(in the rows, 128 means zero)
One turn moves every row onto another: examples first, then more rows asked:
diga: [179 100 130 131 116 61 109 117 122 172 140 133]
meru: [143 114 161 119 186 115 107 146 144 197 137 144]
Miga: [60 120 101 103 97 119 116 137 97 140 156 149]
Ginep: [189 97 124 125 117 72 116 117 142 150 137 102]
fot: [155 102 116 125 201 154 163 100 102 134 164 110]
nepi: [95 84 112 98 88 140 89 117 88 133 103 99]
dusan: [140 121 90 116 190 140 164 90 79 146 148 122]
terur: [79 146 115 116 94 101 132 150 115 135 158 145]
nipa: [167 93 101 123 187 147 170 92 95 134 153 126]
Fik: [134 117 73 140 134 107 102 114 116 80 150 106]
Vor: [143 114 140 118 199 119 107 119 143 206 147 126]
Fubas: [96 150 141 94 151 130 185 146 120 154 149 148]
Sefov: [75 131 109 106 92 115 133 111 90 144 171 134]
ril: [131 101 89 112 196 160 144 87 99 131 155 105]
lozip: [160 99 80 134 130 115 108 106 115 90 143 91]
Zes: [133 94 97 121 202 155 166 105 93 146 144 120]
nulub: [133 103 92 112 202 150 160 115 81 137 137 105]
pomu: [185 113 111 121 107 67 107 130 120 154 140 116]
nol: [120 83 150 98 157 165 124 148 137 139 70 104]
rut: [147 98 86 131 138 122 112 86 110 89 160 95]
zubu: [151 93 144 116 178 116 109 149 149 206 143 147]
binu: [178 89 122 130 116 72 79 137 128 151 136 135]
Lizi: [92 109 150 94 165 158 105 154 144 158 89 108]
Debod: [159 108 147 134 180 106 112 134 134 202 139 150]
reron: [111 133 131 105 159 128 195 133 115 162 154 163]
fer: [185 101 125 137 119 69 96 144 139 142 119 120]
Muli: [98 89 119 101 98 128 99 134 86 131 87 94]
Sisu: [103 87 173 115 162 154 116 143 136 140 81 105]
luvo: [117 93 169 94 176 153 121 137 144 143 88 103]
daveb: [114 124 142 97 151 147 196 155 121 144 134 161]
bap: [93 106 147 94 167 162 120 146 129 162 72 119]
tomup: [113 98 170 120 175 169 116 131 135 139 83 103]
veter: [107 79 115 94 97 131 97 134 105 137 85 90]
Banis: [176 114 122 104 109 60 107 122 135 152 143 127]
pilub: [118 99 173 114 158 158 104 164 141 153 94 113]
novum: [80 130 118 118 73 115 112 132 106 141 161 149]
zire: [151 104 89 146 138 119 108 92 109 89 145 92]
Lom: [82 135 98 107 86 129 121 140 116 150 165 153]
Lov: [199 108 125 109 112 75 105 122 135 163 141 127]
Ser: [106 141 130 92 155 131 190 129 134 154 155 164]
gov: [116 78 134 110 81 120 105 113 89 155 104 91]
rasup: [129 101 93 122 203 132 163 99 83 135 146 103]
Kete: [85 120 106 121 81 109 123 144 120 153 170 151]
pip: [81 141 104 107 81 110 144 115 114 139 162 129]

lozip turns into reron
ril turns into terur
Now these:
Kete turns into tomup
Sefov turns into Lizi
Muli turns into zubu
novum turns into luvo
dusan turns into Miga
Fubas turns into veter
daveb turns into gov
rasup turns into Lom
pip turns into bap

One turn moves every row onto another: examples first, then more rows asked:
san: [150 78 148 176 140 132 113 75 147 67 112 164 147 134 141 145 136 102 117]
mes: [76 104 120 125 118 172 130 145 90 109 89 126 136 92 95 218 159 77 110]
feb: [121 41 175 149 142 175 95 77 69 118 81 175 124 99 142 149 197 116 98]
gobo: [78 35 199 149 99 217 106 111 129 101 118 144 95 160 78 153 183 91 101]
suk: [61 39 163 170 72 186 147 133 120 104 49 92 140 155 143 160 148 102 128]
Gozop: [78 105 113 120 130 202 112 142 105 101 75 150 136 95 91 203 150 65 114]
vivev: [138 80 147 179 150 151 109 79 163 80 126 157 149 122 135 133 155 105 100]
Soz: [151 44 167 97 157 188 135 86 154 113 145 145 128 167 173 131 176 90 94]
Vavig: [77 65 101 108 108 158 75 85 109 82 125 177 119 166 166 162 169 98 140]
gidu: [76 43 128 132 134 175 143 101 136 90 129 110 198 169 107 154 187 93 98]
litu: [107 81 139 69 121 223 117 172 135 104 95 144 128 155 150 184 122 37 100]
dek: [79 59 150 103 104 136 115 106 96 94 101 88 124 132 188 136 160 43 42]
lusa: [104 38 182 148 140 190 105 148 80 86 73 159 161 169 195 117 151 78 70]
Fosak: [105 31 109 135 117 177 122 87 116 109 72 80 121 115 137 103 118 104 74]
kug: [82 65 170 163 74 169 169 151 103 85 101 93 113 181 180 164 146 83 106]
bisem: [71 107 111 117 126 190 121 133 101 102 92 108 137 93 78 193 163 82 120]
begev: [137 7 159 145 111 170 93 130 80 64 132 174 133 165 188 163 147 93 84]
Lim: [109 64 178 151 86 203 102 57 178 78 106 141 79 144 118 148 138 67 102]
dadur: [94 14 184 122 128 150 88 112 143 107 100 156 189 156 119 169 191 99 121]
fipe: [167 82 170 113 118 206 152 141 100 129 71 123 113 99 135 170 106 83 92]
lazu: [134 91 149 137 67 135 124 57 90 74 85 144 158 140 154 142 114 97 108]
far: [94 64 170 192 96 170 174 105 141 86 65 81 132 132 175 158 153 74 92]
gofo: [127 100 178 77 108 199 118 45 100 80 89 119 107 129 164 191 168 83 76]
Deti: [79 68 186 164 98 196 85 115 116 63 120 166 65 158 152 157 161 52 77]
Gudun: [87 24 190 120 111 166 63 121 138 116 95 168 180 145 132 152 187 105 117]
nazaf: [85 59 113 114 156 247 118 79 104 76 89 117 114 141 110 172 175 127 98]
sogud: [140 26 150 135 85 169 86 116 89 69 162 167 132 157 183 160 145 100 82]
Tiva: [69 79 156 110 119 130 125 148 87 122 91 101 121 161 114 105 160 111 92]
tivaz: [90 110 178 84 158 210 99 134 95 86 77 155 97 185 161 142 165 106 105]
labu: [169 97 165 113 105 206 138 121 91 106 79 109 105 82 141 166 111 71 88]
gufes: [165 92 162 113 123 215 152 130 93 112 86 135 116 91 120 183 126 60 74]
baza: [89 67 121 87 138 217 121 173 146 105 93 123 129 144 173 190 126 38 97]
bozig: [89 75 142 77 133 224 107 188 128 100 96 116 123 148 171 169 138 39 94]

Soz turns into feb
Gudun turns into sogud
dek turns into Fosak
Now these:
baza turns into fipe
san turns into dadur
gufes turns into Gozop
gofo turns into nazaf
far turns into suk
Deti turns into Lim
labu turns into bisem
gidu turns into lusa

